Each path below is one point turned by a fixed rotation once a step. After each direction that follows a path, write how fast that rotation turns it, in degrees a step (0 if it stays still).
Each turn is a multiple of 5 degrees from 10 to 175, or 0.
Each row of a path follows its step; steps can be skipped.
Rotation 1:
step 1: [  2  -3 -25  13 -13   2  -2  -7  11  -2  16  -9   2  -3 -12  17 -13   2
  -1  -4  -5   6   8   9  26  24   6  -9   3  -4 -11  -6   8 -10   5  -4
   6  -7   3   0  -3 -13  16 -18   7   3]
step 2: [  1   6   5  -3   7  -4   2  -7  -4  -5   0 -21  21  -1  -8 -13  12  -6
 -10   3  -2  14 -20 -18  -8  -6 -11 -12  -8   8   2   8 -11 -21   0   6
 -11 -17 -22 -16   0  -6   6  -5  -8   6]
step 4: [  0  -2   0 -11   8   8   5   1  -2 -28   6  14  18  -1  11 -17  -1  -4
  -3  15   0 -17  10   2  12  15  -3   0  -2  -9  -3   9  -5  13 -13  13
  13   0 -10  15  -4  -7  18 -12 -10   1]
step 6: [ -1   2   1  -5   3 -16  22  -8 -10  16  11 -12  -1  12 -16  -3   7  -9
  23 -11  -2  -5   0  15  12  -4   5   8   6   8  -1  -6   8   4 -22  -3
  -1  -4  10   6 -16 -14   6 -20   1   2]
step 9: [  8 -10  15 -24  11   4  -3   9  -6 -10 -20 -18   0   8   5  -4  13 -10
   1   8  -1   7  12  -2   3  17  -6   6   7  15 -12 -12  -3  19 -15  -5
   7  -4  -2  -6  11  12   5  -8  15  -8]
step 10: [-12   8 -12   1   2  12   1  -1  13  -3  12 -18  -8  -9   6  16  16   4
  -1 -11   9   5   4  -4  -4   5   1  12   6 -12  22 -17  17  -5  14  12
 -18  14   8   9  14  -8   0  -2  11  -7]
step 11: [ -8   7  13 -20 -10  -8  -2 -13 -14   1   1  13  12  15   0   7   4 -11
  -8  -3   2 -11  -2   3  18 -23   8  -5  21   6   6  -6   5 -13   5  -8
  -5 -27 -11   8  11  -2  -1  -9  -5  -4]
step 13: [ -2  -5   0 -19   3   5  -1   8  32 -13 -11  14  11   0 -19   3  -6   5
  11 -19   4  -5  -5  -9  -3   8  15  15   7   0  -3   7   0 -15  -2  11
  10  -3  18  16  -2  -6   1   2  -7   5]
step 14: [  3  -6  -4   2  -2  -1 -11  -2  12   5   4  -9  13   4  14  13  18   4
 -14  -5 -16  12  32  -3  17   1  -9 -19   4  14 -20   3   9  -6   4  -4
  13  -9  -1 -10   0   4   3   7   0   4]
Directions:
[-3  0  0 -5 -2 -2  2  7  0 -1  2  1  3  2 -1 -3 -3 -6  1 -5  2 -1 -1  3
 -6  0 -5  1  0 -3  3  2  4 -3 -2 -2  3 -1 -2  1 -1 -5  5 -1  0 -1] : 160
[ 4  2  2 -1  1 -4  1 -1 -4 -4  1 -3  0 -2  0  2  1 -1 -1  0 -2 -2 -2  7
  2  0 -1  1 -7 -2  1  1  0  5 -2  2  1  5 -4  1 -3 -5 -6 -1  1  6] : 25
[-1  6  0  4  0 -1  0 -3 -2  2  0  3 -2  3  1  7 -2 -4  3  2 -4 -3  1  2
 -4  2  1  5  0 -3 -3  0  1 -2  1  3 -4 -4 -3 -4  0 -1  1 -5  2 -1] : 70
[ 0 -1  1  0  0  0 -3 -7 -2  1  3 -1  1 -2 -2  0  2  0  3  3 -1  1 -8  3
 -1 -8  5 -5  1 -1  3 -2  2 -2  0 -1  0  0 -3 -2 -2 -4  4  3  4 -3] : 80
[ 0 -4  1  0  3 -2  1  1 -3  2 -7 -3 -1  1 -5 -2  1  1  2  4  2  3 -4 -1
 -2  0 -3  3  3 -1 -3  2  6 -1 -2  2  0  3  3 -6  2 -1 -4 -4 -4 -2] : 110
